In the data rows, 50 means zero.
Here are some points, each followed by its number:
47/40/56/45/36/47/46/35/39/51/41/50/44/39/63/45/63/39/58/39/53/54/42/54/49/52/56/47/50/45/55/44 0
38/43/56/19/67/30/57/61/54/47/63/52/35/62/59/51/57/53/61/64/47/54/67/40/52/52/49/62/60/55/56/48 1
55/58/43/66/40/43/44/57/68/70/67/68/44/46/62/66/46/49/56/42/71/53/46/44/56/48/35/52/39/53/41/47 2
44/39/51/43/38/43/51/37/51/61/42/59/51/42/67/43/53/51/64/44/65/53/44/60/55/53/54/58/50/53/50/42 3
32/53/35/48/46/32/37/49/61/56/58/53/41/65/59/42/51/60/67/41/31/47/52/51/21/28/24/59/54/66/55/45 4
62/38/57/56/39/62/47/38/34/55/40/51/55/32/48/48/61/35/50/49/53/62/47/66/64/60/62/57/59/54/58/45 5
47/50/56/57/60/48/57/55/59/56/63/68/46/49/72/43/70/55/55/72/49/54/66/56/63/57/37/70/68/67/64/68 6
35/68/28/48/44/44/28/48/50/47/53/31/53/57/44/52/37/58/35/32/28/17/36/60/40/0/28/44/43/51/53/42 7
59/56/50/40/55/60/70/52/44/43/56/42/54/52/41/64/47/65/49/47/58/54/52/55/58/54/55/40/43/41/45/47 8
61/47/49/47/40/59/68/64/44/55/33/42/58/59/50/54/44/51/66/55/55/59/54/68/48/48/64/49/53/50/51/41 9
57/58/48/99/59/45/57/71/57/35/49/45/33/82/53/46/49/64/35/57/60/47/26/19/19/61/52/46/46/53/44/57 10
48/47/68/54/58/59/56/42/54/59/58/70/56/46/58/64/62/56/53/52/52/48/52/59/49/61/54/51/65/60/57/69 11
65/40/57/57/39/69/50/38/36/57/41/51/58/34/43/56/63/34/47/44/57/60/51/72/71/58/65/56/59/55/59/42 12
58/62/43/36/52/54/63/58/64/51/52/37/51/64/40/44/49/58/44/53/48/51/42/35/42/43/49/37/45/48/38/53 13
31/32/47/45/39/28/20/24/31/42/40/48/28/26/51/53/40/33/42/41/45/49/20/50/49/47/50/49/47/41/52/39 14
45/69/44/66/58/43/50/66/62/41/59/42/53/73/34/35/53/79/53/43/41/47/53/57/40/60/47/44/31/53/35/50 15
55/55/48/53/53/45/51/55/57/54/36/47/43/47/40/30/37/50/41/55/35/46/39/52/42/57/42/44/42/49/38/55 16
48/57/40/26/37/48/41/51/48/44/42/36/47/55/30/50/36/62/55/38/38/46/55/29/46/48/39/34/51/48/62/45 17
62/42/69/46/48/59/55/47/46/49/47/54/47/44/50/55/57/41/57/49/52/68/37/51/54/61/67/50/56/45/50/53 18
55/54/41/51/54/48/56/55/47/41/51/36/46/53/49/59/52/59/41/56/44/44/46/55/42/42/52/35/44/50/37/51 19
43/54/29/43/43/41/42/41/57/47/65/39/59/56/50/71/46/54/29/32/33/22/33/50/38/4/41/45/44/56/44/39 20
47/58/37/50/43/43/43/47/46/57/46/45/53/51/52/46/38/55/56/44/48/47/56/52/42/32/39/60/56/54/57/48 21
70/67/51/53/65/68/70/73/55/49/55/55/68/59/45/60/45/75/50/59/51/57/63/55/57/56/64/46/56/57/57/64 22
54/43/63/51/55/51/50/45/49/64/37/56/59/42/64/50/61/43/66/54/55/59/53/64/55/55/68/57/56/54/55/55 23
57/60/40/41/42/43/49/55/46/52/39/31/49/59/53/46/42/60/59/53/55/50/51/55/43/41/49/38/47/42/46/44 24
65/51/64/53/42/60/71/61/40/52/40/38/63/55/51/58/43/57/62/42/73/52/51/56/61/55/71/48/42/42/49/45 25
37/36/40/39/44/27/37/40/52/52/48/61/30/37/62/58/51/47/62/38/48/47/45/31/39/43/42/55/51/48/55/48 26
37/33/51/36/53/23/38/31/61/55/51/63/35/45/62/42/52/36/63/57/37/61/39/28/38/50/29/66/63/62/66/57 27
50/41/50/48/40/44/43/41/44/42/33/56/36/35/58/40/56/41/62/49/40/62/42/44/46/55/46/56/49/46/57/57 28
41/41/35/45/41/48/34/44/42/35/56/40/52/39/53/44/44/28/33/37/38/40/31/39/39/35/49/48/41/41/43/37 29
68/58/31/38/45/55/61/50/30/31/43/28/50/44/30/64/24/56/47/42/55/44/51/47/54/53/52/45/29/28/32/31 30
40/47/35/38/45/42/44/47/55/31/53/38/41/49/45/58/41/44/38/48/52/36/53/25/39/47/50/46/39/38/40/44 31
38/45/45/49/27/41/41/38/27/26/23/34/44/34/36/46/42/32/44/40/43/47/48/47/43/44/39/54/28/26/44/41 32
42/38/52/45/36/46/50/34/51/65/39/58/56/37/69/41/54/50/65/41/66/49/37/71/60/51/60/56/50/51/50/39 33
61/49/71/50/53/65/57/60/44/59/53/56/70/48/50/56/51/55/50/53/59/59/76/72/73/44/64/49/53/50/61/45 34
51/45/33/56/54/57/51/48/54/38/60/42/58/41/36/62/38/51/34/38/52/31/48/46/57/50/52/42/36/40/32/44 35
52/60/49/51/72/57/57/63/59/43/68/60/51/60/58/58/55/64/44/57/60/51/56/49/60/51/52/52/48/54/46/59 36
50/60/48/59/55/54/59/68/58/52/45/58/48/62/45/54/52/53/48/53/51/49/57/41/58/41/52/44/53/54/50/59 37
43/49/59/47/39/44/50/44/56/46/57/52/44/52/57/52/61/45/52/59/54/56/58/46/55/61/55/60/57/46/53/55 38
32/42/42/52/52/27/42/46/68/39/47/40/32/61/29/52/45/44/43/27/41/43/29/52/45/48/46/51/26/38/42/29 39
80/73/55/52/63/74/74/76/53/45/51/50/74/58/44/63/40/77/46/53/54/56/64/54/60/57/69/40/52/53/57/57 40
51/54/46/44/60/53/54/56/52/41/60/57/50/52/57/53/53/59/44/55/56/50/52/45/58/50/51/45/42/46/40/57 41
44/54/47/43/51/52/53/47/56/37/58/53/39/59/41/46/48/60/53/52/36/47/63/46/42/44/35/57/58/54/68/58 42
48/52/52/50/53/56/54/51/51/31/45/40/53/55/28/58/42/47/41/41/48/46/47/51/51/54/50/42/34/34/44/42 43
42/49/54/59/59/44/52/54/60/56/61/68/43/51/67/41/66/55/57/68/43/54/66/53/56/52/36/68/68/69/67/67 44
41/41/22/71/45/50/33/51/63/34/73/63/45/47/42/48/31/56/36/43/33/35/30/32/51/8/32/49/54/66/67/50 45
58/45/50/40/41/47/32/39/29/45/43/40/41/35/51/46/55/32/44/46/49/57/55/39/53/51/45/38/42/34/54/38 46
56/57/38/56/53/49/44/53/75/65/71/66/51/52/67/61/57/56/63/47/60/49/56/49/64/39/39/56/52/48/52/59 47
55/46/78/48/37/50/44/41/37/54/45/59/49/39/60/41/76/38/53/58/50/73/45/57/54/67/56/55/58/50/63/53 48
40/38/68/49/47/47/52/41/48/46/48/61/43/42/55/30/58/45/59/64/31/75/51/39/44/73/50/64/74/56/66/60 49
32/53/38/39/55/41/47/50/46/33/60/50/47/61/47/29/56/67/47/55/35/26/60/54/50/21/23/55/58/53/79/64 50
49/52/60/49/59/45/49/56/39/43/54/62/48/54/60/50/58/52/60/62/50/49/62/47/46/56/50/57/60/56/60/66 51
62/52/54/40/58/54/64/51/56/49/51/41/55/57/41/52/44/60/46/62/55/54/58/52/61/46/54/40/51/45/53/50 52
41/56/47/30/43/35/42/43/42/43/59/43/35/57/48/52/41/47/55/44/52/51/53/27/39/48/45/52/57/52/58/44 53
51/49/52/43/50/52/55/48/48/57/36/46/53/57/36/47/45/36/48/45/55/49/45/41/38/47/61/46/43/47/32/45 54
41/65/53/70/71/58/57/63/66/42/53/54/44/66/30/55/55/59/47/48/34/46/59/63/45/65/52/56/49/56/38/47 55
73/63/44/53/60/54/61/49/35/47/34/41/60/54/27/64/32/46/35/47/58/44/38/46/46/65/63/42/48/40/39/45 56
47/36/30/50/44/57/49/41/48/29/53/35/56/35/30/58/32/49/34/25/50/27/44/40/54/51/52/39/27/28/29/31 57
56/40/62/50/33/55/38/45/30/48/35/54/52/37/54/38/46/36/58/45/45/68/20/52/50/58/55/53/49/38/46/52 58
61/66/42/34/51/60/70/62/66/48/51/30/51/69/36/33/47/59/37/56/50/50/36/33/39/45/51/29/43/44/30/54 59
45/51/41/55/62/48/54/64/60/57/59/59/49/61/46/51/54/68/56/67/39/54/57/55/46/46/47/61/58/65/53/70 60
53/53/50/86/55/45/56/63/54/37/47/48/35/69/51/43/53/57/39/56/53/48/33/25/29/62/52/48/51/51/51/56 61
30/36/60/42/49/42/52/35/40/44/33/60/45/34/58/39/63/46/50/50/42/38/42/45/43/54/46/62/60/52/64/63 62
71/49/53/63/51/64/61/60/55/69/36/51/69/58/46/41/49/63/72/61/65/50/70/76/55/61/65/65/46/66/53/44 63
65/69/48/58/74/65/67/71/62/38/60/42/60/65/36/75/38/64/42/41/63/49/47/44/56/50/58/46/38/48/45/41 64
70/68/47/48/64/58/71/60/57/54/56/37/61/60/34/71/36/56/29/39/70/26/58/40/70/53/56/28/41/40/38/44 65
36/38/42/52/45/32/37/41/51/48/44/63/34/45/52/37/50/39/52/54/39/46/33/33/38/39/37/63/60/61/63/55 66
47/25/66/44/47/48/49/33/47/55/48/61/51/28/62/36/67/36/56/60/50/66/33/55/64/61/56/58/62/54/57/56 67
New points follow, each followed by the number of its nearest point above.
40/53/54/23/41/35/43/41/37/40/61/42/31/57/49/57/44/40/54/46/56/53/54/19/40/56/51/49/58/51/58/44 53
54/38/53/44/36/42/40/37/39/35/26/53/33/30/57/32/55/36/61/51/37/68/39/43/47/59/50/54/49/42/58/54 28
61/55/29/39/43/50/55/48/36/33/40/28/44/40/28/55/22/51/42/40/44/41/44/50/48/53/42/44/25/28/27/30 30
50/53/51/61/35/39/40/52/65/76/62/71/35/42/70/60/55/45/63/49/68/64/43/49/53/50/30/60/49/55/49/52 2
42/54/53/43/56/50/51/61/50/48/60/54/40/51/57/37/51/55/45/71/49/43/60/56/62/47/55/46/51/48/45/64 41
35/37/45/40/56/57/35/45/61/50/69/51/59/44/55/56/36/40/39/46/45/49/39/38/46/27/39/37/40/49/44/39 29
53/42/60/51/42/52/41/47/37/48/41/54/48/41/53/40/49/42/55/48/45/64/28/52/51/60/55/56/51/43/49/54 58
49/63/46/65/61/57/63/68/61/48/44/57/52/62/41/51/53/54/44/53/51/46/55/41/59/42/53/39/55/55/51/66 37
57/43/50/56/38/58/47/40/50/64/36/55/55/49/46/63/44/51/61/43/58/48/39/55/52/58/60/54/50/60/48/41 3
51/49/63/56/55/58/55/44/54/57/53/65/56/46/57/59/62/51/52/51/52/52/54/61/49/57/55/49/63/57/56/60 11
31/38/44/53/53/30/43/43/65/32/46/37/29/59/24/51/47/40/38/23/44/43/24/54/46/47/53/49/18/31/38/25 39
42/19/45/49/36/41/32/25/30/38/43/42/43/15/68/37/51/25/43/46/49/39/27/47/53/45/56/55/44/37/45/44 14
39/55/26/49/54/42/29/56/53/38/61/30/56/60/31/37/27/48/24/44/27/33/33/54/29/24/31/32/39/55/36/43 7
45/63/35/50/51/39/42/53/50/51/53/47/49/58/50/43/38/63/56/46/43/47/55/49/38/32/34/61/56/55/60/51 21
34/54/24/48/54/41/19/56/55/38/63/29/61/62/26/26/17/42/20/39/24/31/28/54/27/19/25/33/37/56/37/39 7
37/49/43/51/44/38/39/45/54/54/55/55/44/56/57/41/54/55/64/45/35/52/48/52/30/39/33/60/57/63/57/50 4
42/35/31/50/44/49/44/40/48/32/50/42/48/37/35/54/35/46/39/31/46/30/40/35/48/46/47/45/35/36/37/36 57
38/51/40/47/46/38/44/48/55/55/52/52/45/62/53/44/50/54/63/43/38/48/52/50/26/36/35/56/52/60/51/46 4
45/42/51/47/43/47/46/39/45/50/44/47/47/41/54/46/54/39/51/39/48/48/41/50/44/52/52/45/45/46/47/41 0
46/37/51/55/46/54/59/36/40/51/46/48/53/32/55/50/39/41/38/38/69/23/47/54/67/39/50/39/36/41/32/52 35
43/48/53/46/48/51/39/34/47/53/60/45/47/47/47/52/40/28/47/36/72/40/44/44/57/42/56/40/38/49/30/42 54
48/61/51/66/61/56/58/65/58/53/48/57/54/59/45/55/54/52/43/52/51/47/55/48/56/47/54/44/55/56/50/59 37
62/64/42/48/47/42/56/57/47/53/40/29/51/63/61/47/45/59/58/59/63/50/50/65/42/40/55/40/44/38/37/44 24
48/53/50/41/40/41/48/58/55/60/53/50/40/63/44/59/44/52/76/49/53/71/62/33/39/60/44/52/47/60/39/46 53
63/61/46/42/54/63/67/57/47/48/56/41/53/55/36/66/43/67/52/44/60/58/56/54/58/53/55/38/40/42/41/43 8
49/54/31/41/42/46/49/43/51/43/55/37/61/51/45/68/41/55/33/34/36/28/38/49/42/17/45/42/41/47/42/38 20
66/46/61/53/77/56/39/47/51/68/64/54/59/47/53/57/60/36/55/66/75/67/62/61/54/62/63/62/60/68/50/50 23
44/48/63/43/52/49/46/39/48/54/58/54/54/52/60/54/54/47/48/51/57/57/58/52/42/61/57/48/59/53/45/48 38
58/55/61/49/58/53/52/61/40/46/51/55/53/56/57/56/55/54/58/61/52/53/68/53/51/51/54/53/55/52/59/62 51
45/47/51/51/57/43/45/52/50/51/64/52/51/44/54/46/41/32/39/58/54/54/53/45/47/64/44/59/55/51/45/49 38
50/42/56/53/47/59/45/45/52/59/45/53/55/50/56/55/57/33/60/45/52/57/58/57/48/55/63/53/51/53/48/49 23
33/60/21/34/46/31/36/48/58/61/46/48/49/61/41/55/50/58/56/44/21/31/64/38/24/11/27/52/59/69/69/46 4
56/44/51/36/41/55/48/32/43/60/42/41/49/48/46/61/49/48/45/39/60/38/49/56/53/41/53/40/39/52/36/41 54
51/61/53/52/59/55/56/58/54/60/70/55/54/63/58/69/48/67/46/52/65/42/57/58/52/41/51/48/50/60/41/60 36
60/48/45/44/43/47/40/44/33/46/40/41/47/36/47/48/49/37/45/47/47/54/53/39/51/55/49/41/42/36/50/41 46
54/56/41/64/31/39/39/54/72/78/69/73/37/42/72/73/49/47/63/38/80/57/42/47/58/44/25/56/37/50/40/46 2
58/51/52/44/47/56/61/46/52/59/46/43/59/49/54/47/48/54/56/51/62/52/54/57/62/47/54/43/49/50/45/52 52
52/58/57/51/53/59/62/54/51/33/44/42/57/56/28/63/46/49/48/41/54/50/52/56/58/61/52/45/34/31/46/44 43
60/66/71/43/64/53/60/61/61/56/45/44/70/58/49/41/55/45/50/60/52/45/83/52/59/61/60/28/54/43/54/53 52
60/55/55/37/50/56/68/63/38/42/52/31/54/58/46/62/43/67/42/48/58/52/49/50/57/48/54/38/37/31/44/43 8
